In the rows, zero is written as 128.
The same turns and mirrors carry the whole set onto itself and the rows of a family onto each other. Which other rows belong to the same family as each row named below? List them in the order they appear above.
These 32 rows form 8 families of 4 rows each.
z660: [101 147 122 153 153 157 146 130 119 144 110 163 112 139 139 124 118 102
 135 129 134]
z647: [137 106 138 145 132  96 108 136 164 119 143 131 153 149 123 138 118 136
 110 140 156]
z573: [127 112 133 136 121 109  99 143 146 102 168 137 129 147 119 135 106 125
 113 154 178]
z33: [111 104 143 153 109 124 139 150 146 122 168 124 112 153 118 140 136 158
 134 129 183]
z17: [113 102 141 134 121 101 115 155 148 101 172 143 139 149 128 140 109 129
 109 149 159]
z794: [106 149 115 142 145 161 144 139 105 134 113 161 114 113 128 128 101 123
 146 134 140]
z40: [123 122 144 137 113 109 110 145 164 100 166 140 144 148 125 131 132 145
 114 136 150]
z987: [109 138 105 123 145 145 132 130  98 128 112 154 109 126 106 135  99 128
 162 140 133]
z840: [116 141 121 128 150 147 134 124 112 137 116 146 113 153  96 156 106 118
 164 144 119]
z881: [126 110 134 149 111 104 117 150 158  87 154 133 128 138 119 139 117 134
 105 147 164]
z385: [123 110 147 139 127 108 104 152 169 115 167 136 133 143 117 149 113 134
 110 158 159]
z244: [116  94 134 153 118 107 156 136 162 135 161 128 132 145 123 137 145 154
 136 120 153]
z845: [ 93  98 136 143 103 113 139 159 147 126 173 132 115 141 123 144 144 152
 135 137 166]
z497: [114 142 118 165 132 151 141 141 117 149  96 155 105 134 140 138 131 116
 135 136 125]
z672: [115 113 142 138 116 109  97 164 153 111 156 135 135 147 123 147 119 135
 110 155 171]
z511: [111 102 132 156 101 113 150 148 155 101 163 123 110 139 113 140 137 154
 128 134 165]
z686: [114 117 144 142 105 117 132 142 159 111 174 134 129 149 120 134 149 160
 136 127 151]
z907: [115 152 127 141 147 161 162 138 128 144 109 156 120 125 132 139 114  99
 138 143 135]
z45: [108 133 109 126 144 142 125 109 116 135 125 152 101 152  96 143 123 111
 170 139 124]
z610: [106 141 124 146 158 149 156 134 130 150 117 160 107 119 133 132 106 100
 137 142 129]
z903: [100  96 139 148 114 112 136 148 163 131 172 132 105 146 122 133 148 152
 130 133 166]
z376: [121 132 110 135 134 130 129 133 111 136 104 149 111 143 108 160 115 119
 153 153 100]
z378: [108 109 100 132 154 127 125 123 109 146 103 145 116 136  98 142 104 131
 161 134 137]
z530: [105 128 118 161 157 150 146 140 123 155 109 154 134 108 134 140  97 119
 136 134 140]
z446: [ 99 149 118 167 142 156 146 133 125 131 104 158 112 119 123 140 116 107
 135 136 123]
z20: [116  88 136 142 101 133 147 156 155 112 148 126 122 141 106 150 135 161
 133 141 173]
z39: [108 158 130 160 149 167 138 126 133 141 126 160 120 126 133 137 114  97
 137 142 135]
z625: [119 136 109 116 144 137 138 122 116 134 101 147 103 154 102 140 119 110
 161 144 133]
z384: [105 103 135 152 107 124 153 145 146 122 188 130 109 135 120 137 134 145
 138 136 172]
z828: [120 134 114 126 155 140 131 120 120 145 105 143  94 145  96 143 109 122
 162 147 137]
z652: [117  86 133 133 113 114 124 157 158  95 144 150 138 140 127 133 118 130
 103 148 166]
z15: [105 137 104 140 142 142 127 122 117 121 100 148 104 137  94 150 115 116
 156 140 115]

The rest of the family of z903: z385, z610, z828
The rest of the family of z530: z647, z244, z378
The rest of the family of z845: z672, z907, z625
The rest of the family of z497: z376, z20, z652

